Here is a table of points, one per row:
(3, 66, -7, 0, 18, 0, -16, -60, -34, 13, -14, 18, -52, -6,
 -6, -10, 5, 6, 9, -38, -12, -18, -14, -30, 6, -34, 15, 4,
 -21, -34, -19, 17, -6, 34, 63, 31, -23, 63, -15, -18, 43, -22)
(25, -24, -8, 45, 13, 43, 0, 6, 57, -44, 8, -69, 24, 16,
 3, -5, 0, 48, 53, 6, -12, -7, 12, -6, 22, -37, -46, 57,
 2, -19, -27, 39, 11, -24, -1, -53, 24, -13, -12, 11, 20, 108)
(-14, 15, -3, -15, 11, 10, -54, -51, -47, 22, 25, 21,
 16, 8, -16, -2, -32, -125, -19, 79, -6, 27, -11, 0,
 -6, 5, 30, -33, 41, -39, -33, -26, -5, -95, 6, 7,
 21, 2, 12, 6, -16, -3)
(-18, 25, 49, 1, 32, -42, 8, 37, -16, 47, -20, 3, 22, 58,
 15, -8, -8, -33, 28, 13, -60, 3, 8, 32, 12, 23, 14, -8,
 34, 29, -12, 9, 41, 4, 11, 27, 24, -7, -13, -36, 4, 16)
(3, 15, -26, 17, 5, 22, -60, 15, 10, 26, 3, -23,
 41, -24, -27, -10, -4, 49, 5, 2, -114, -7, 29, 15,
 -2, -15, -29, 24, -6, -77, 31, 34, -15, -16, -10, -22,
 14, -50, 1, -23, -7, -38)
(-32, -40, -10, -117, 13, -70, 4, 2, 25, 25, -15, 9,
 -41, -20, 5, -8, -78, 41, 67, 13, 29, 25, -36, 47,
 -35, 24, -19, 6, 15, -38, 33, -40, -6, -8, 7, 12,
 -32, 33, 16, -22, 2, -14)
(-5, 23, 19, -10, 4, 10, -1, 7, -43, -40, 21, 0, 7, 34,
 4, 127, -6, -27, 26, -10, 12, 2, 46, 9, 24, 9, -40, 3,
 17, 23, -15, 2, 46, 44, 0, 25, -42, -17, 16, 8, 29, -22)
(-51, -70, -27, 9, -64, -16, 46, -48, 1, -25, -28, 55, -5, -43,
 28, -21, -24, -9, 16, 0, 1, -10, 18, 20, 50, -24, -4, 9,
 -5, 86, -9, -17, -29, -5, -29, 58, -13, 10, -5, -57, -38, 11)
(-23, 1, 56, 10, -26, 39, -2, 20, 37, 9, -33, 22, 15, -36,
 -6, -7, 3, -29, -24, 34, 6, 0, -23, -4, 9, -11, 18, -1,
 -13, 48, 110, -1, -18, 8, -32, 51, -49, 30, 19, -4, -21, 11)
(-18, 36, 1, -32, 3, 0, -23, 6, -16, 14, -33, -25, 37, -14,
 39, 36, 76, 63, -30, 18, -34, -3, 10, -33, 25, 41, 19, -18,
 -4, -26, 25, 70, -25, -28, -58, 2, 15, -69, 0, 28, 22, -9)
(22, -31, 31, 23, -25, 24, 36, -54, -48, 2, -27, 14, -67, 74,
 21, 18, 0, 27, 26, -7, -44, -60, -15, 31, -32, 36, 18, -7,
 -49, 27, 86, -17, 40, 32, 26, -21, 71, 44, -8, 23, -12, 51)
(-19, 4, -10, 27, -2, -24, 80, -27, -24, 53, 25, 20, -72, 13,
 20, 32, -16, -23, -11, -37, 25, 14, -63, -14, 21, 13, 5, -26,
 0, -31, -2, -5, -13, 20, 17, -32, -8, 15, -16, -14, 89, -26)
(10, -10, -6, -38, 41, -14, -13, 41, 9, 2, 19, 19, 54, -63,
 11, -23, 43, -42, -7, 43, 29, -11, 25, 1, 28, -23, 17, 44,
 -30, 4, 20, 50, 28, 7, -19, -24, 12, -19, 27, -30, -9, -35)
(56, -9, 30, 2, -27, -24, 48, -47, 9, 13, -22, -61, -34, -18,
 -18, -24, 0, 38, 36, -21, 15, 28, 20, 17, 15, -22, -45, -32,
 -14, -48, 17, 23, 35, -32, 11, -6, 37, -7, -12, 28, -88, -37)
(-41, 13, 39, -27, -82, 1, 8, 44, -51, 46, 30, 6, 30, -42,
 -6, -25, -22, 0, -8, -31, 17, -28, 33, -62, 21, 29, 40, 15,
 -36, -51, -54, -46, 34, 22, -4, 17, 52, 1, 19, 2, -11, 2)
(-38, -27, 8, 8, -3, 14, 8, -5, 99, -32, 64, 69, -1, -10,
 -38, 80, 68, 18, 7, -37, 14, 29, -2, -33, -23, -16, 76, -13,
 -6, -3, -21, 31, -30, 10, -11, -9, 0, 1, -64, -15, -25, -19)
(-29, 15, 28, -17, -28, -20, 24, -88, 38, 47, 39, 77, -33, 61,
 37, -30, -7, -4, -37, -54, -25, -19, 22, 101, -6, -35, 37, 14,
 7, -10, -16, -23, -54, 54, 12, -8, -2, 18, -1, 33, -1, 17)
(20, -39, 1, -14, 11, 52, -84, 23, 43, -25, 8, -59, 1, -17,
 -17, -18, 9, 29, -29, 8, -2, 43, -31, 71, -17, 11, 27, -26,
 -13, -5, -40, 9, -12, 3, -51, 31, 25, -27, -25, -19, 22, -25)
(42, 21, -60, 0, -38, 32, 7, 29, 17, 15, -59, 16,
 -20, 10, -102, -1, 51, 1, 29, 40, -15, 19, 38, 38,
 -19, -40, -27, 26, -5, -28, -22, -23, 7, -26, 2, -11,
 40, -16, 32, 30, 29, -4)
(-33, 6, -20, -3, 11, 20, 13, 34, 16, -11, -37, -56, 7, 47,
 11, 22, -19, -42, -3, 23, 9, 15, -30, 23, 16, -24, -8, 11,
 -10, -15, -32, -8, -39, -2, -19, -26, 6, 48, -38, 5, -42, 1)
(-6, -18, 23, 44, 22, -97, -31, -11, 43, -17, -42, 5, 35, 6,
 18, -37, -7, -63, 5, -25, 32, -17, -18, -45, 26, -15, -5, -18,
 -11, 32, 0, -31, -13, 14, -69, 17, -17, -42, -4, 41, -2, -10)
(2, -26, 3, -22, -62, -20, -12, 30, 14, -22, -9, 16, 50, -39,
 68, 21, -15, -13, -65, 2, 24, 49, -51, -18, 15, -3, 1, -7,
 -24, 33, 9, 3, -34, -25, 127, -49, -23, -37, 35, 46, -23, 0)
(98, 4, -43, -32, 0, -21, 18, 16, 3, 18, -24, -9, 34, 21,
 -7, 5, -4, -13, 11, 10, -28, -6, -1, -39, -17, 53, 16, 6,
 26, 21, -37, 6, 32, 6, -14, -20, -28, 51, 13, 36, 21, 11)
(2, -13, 35, -6, 6, 29, -101, 19, 0, 49, -5, 20,
 63, 4, 7, 7, 41, -7, -22, 3, 34, -14, 7, 0,
 -27, -15, -87, 8, 7, -11, -31, 56, 9, -12, -38, 16,
 -62, -14, 19, -57, -3, 58)
(-8, 18, -41, 83, 12, 31, 11, 22, -41, -43, -6, 20, 1, 18,
 46, -18, -40, 24, 74, -5, 51, -6, 16, 2, -40, 6, 13, -1,
 17, -12, -1, -22, 42, 53, 16, 7, 15, 54, 0, 32, -4, -66)
(13, 12, -5, 4, 16, 31, 39, 24, 0, -34, 6, 33, -1, -43,
 25, -14, -3, -34, -29, -41, 51, -59, -30, -16, -55, -22, -7, -15,
 14, -36, 27, -13, -46, 0, -21, 65, 27, -52, -17, 5, -1, 12)
(-6, 25, 8, 10, 60, -2, 53, -52, -4, -12, 5, 7, -3, -14,
 -37, -30, -50, 25, -39, 27, 1, -22, 15, -20, -26, 29, -29, -57,
 -10, -23, -13, 3, 10, 56, 34, 9, -19, 62, -36, -9, 35, 32)
(14, 25, 6, 51, -38, -43, -47, 16, 13, -7, 45, -18, -73, -60,
 24, -8, -12, 31, -15, 29, 30, -52, -14, -20, -12, 26, 17, -41,
 35, 119, 40, -22, -24, 12, -37, -29, -14, -41, -7, 5, -47, 46)
(49, -13, 10, 18, 19, 3, 18, -10, -45, 8, -52, -42, -36, 17,
 -7, 0, -1, -11, -24, 31, -15, 12, 45, 19, -6, 50, 12, 55,
 9, -16, -56, -11, 18, -14, 19, 0, -38, -26, -22, -13, -5, -17)
(-31, 22, -47, 14, 104, 4, -3, 7, -46, 36, 38, -36, -30, 11,
 -53, -27, 1, 11, 6, -83, -5, 57, 61, 24, 34, 13, 3, 7,
 -14, 15, 24, -13, -5, 27, 41, -50, -1, 14, -6, 42, 27, 11)
(2, -6, -12, -27, -14, 26, -8, 20, 33, -69, 22, -51, 0, 12,
 -33, -13, 38, -10, -41, -14, 7, 7, 23, -32, 20, 23, -55, -2,
 72, 4, 22, 25, 26, -38, -28, -34, 32, 3, -16, -53, 12, -15)
(-1, -47, 9, -17, 9, -21, -9, 25, -46, -37, 1, 45,
 -8, 20, 6, -12, -62, 57, -25, 21, -9, -2, -18, -103,
 -21, -63, 53, -11, -35, 59, 1, -14, -5, -62, -23, 5,
 -43, -25, 59, 6, 3, -15)
(13, 29, -30, 11, 2, 22, 42, 11, -3, -27, 68, -42, 37, 21,
 -15, -2, 75, 17, 30, 0, -7, 9, -71, 26, 2, 8, -32, 26,
 9, 23, -4, -45, 1, -21, 3, 15, -2, 12, 50, -16, -4, -13)
There is one direction along which these points spread out most. Take the direction at right angles to it along which they spread out most. Go by this last direction. How far along it is each point below, from 0 to 99? 50 is the average, and the first point above lies past it. One standard deviation of the points above along it is 16.
(-41, 13, 39, -27, -82, 1, 8, 44, -51, 46, 30, 6, 30, -42,
 -6, -25, -22, 0, -8, -31, 17, -28, 33, -62, 21, 29, 40, 15,
 -36, -51, -54, -46, 34, 22, -4, 17, 52, 1, 19, 2, -11, 2) -> 45
(-1, -47, 9, -17, 9, -21, -9, 25, -46, -37, 1, 45,
 -8, 20, 6, -12, -62, 57, -25, 21, -9, -2, -18, -103,
 -21, -63, 53, -11, -35, 59, 1, -14, -5, -62, -23, 5,
 -43, -25, 59, 6, 3, -15) -> 22
(-19, 4, -10, 27, -2, -24, 80, -27, -24, 53, 25, 20, -72, 13,
 20, 32, -16, -23, -11, -37, 25, 14, -63, -14, 21, 13, 5, -26,
 0, -31, -2, -5, -13, 20, 17, -32, -8, 15, -16, -14, 89, -26) -> 50
(13, 29, -30, 11, 2, 22, 42, 11, -3, -27, 68, -42, 37, 21,
 -15, -2, 75, 17, 30, 0, -7, 9, -71, 26, 2, 8, -32, 26,
 9, 23, -4, -45, 1, -21, 3, 15, -2, 12, 50, -16, -4, -13) -> 60
(98, 4, -43, -32, 0, -21, 18, 16, 3, 18, -24, -9, 34, 21,
 -7, 5, -4, -13, 11, 10, -28, -6, -1, -39, -17, 53, 16, 6,
 26, 21, -37, 6, 32, 6, -14, -20, -28, 51, 13, 36, 21, 11) -> 60
(42, 21, -60, 0, -38, 32, 7, 29, 17, 15, -59, 16,
 -20, 10, -102, -1, 51, 1, 29, 40, -15, 19, 38, 38,
 -19, -40, -27, 26, -5, -28, -22, -23, 7, -26, 2, -11,
 40, -16, 32, 30, 29, -4) -> 76
(-6, -18, 23, 44, 22, -97, -31, -11, 43, -17, -42, 5, 35, 6,
 18, -37, -7, -63, 5, -25, 32, -17, -18, -45, 26, -15, -5, -18,
 -11, 32, 0, -31, -13, 14, -69, 17, -17, -42, -4, 41, -2, -10) -> 26
(-18, 25, 49, 1, 32, -42, 8, 37, -16, 47, -20, 3, 22, 58,
 15, -8, -8, -33, 28, 13, -60, 3, 8, 32, 12, 23, 14, -8,
 34, 29, -12, 9, 41, 4, 11, 27, 24, -7, -13, -36, 4, 16) -> 56
(25, -24, -8, 45, 13, 43, 0, 6, 57, -44, 8, -69, 24, 16,
 3, -5, 0, 48, 53, 6, -12, -7, 12, -6, 22, -37, -46, 57,
 2, -19, -27, 39, 11, -24, -1, -53, 24, -13, -12, 11, 20, 108) -> 73
(22, -31, 31, 23, -25, 24, 36, -54, -48, 2, -27, 14, -67, 74,
 21, 18, 0, 27, 26, -7, -44, -60, -15, 31, -32, 36, 18, -7,
 -49, 27, 86, -17, 40, 32, 26, -21, 71, 44, -8, 23, -12, 51) -> 56
(-8, 18, -41, 83, 12, 31, 11, 22, -41, -43, -6, 20, 1, 18,
 46, -18, -40, 24, 74, -5, 51, -6, 16, 2, -40, 6, 13, -1,
 17, -12, -1, -22, 42, 53, 16, 7, 15, 54, 0, 32, -4, -66) -> 57
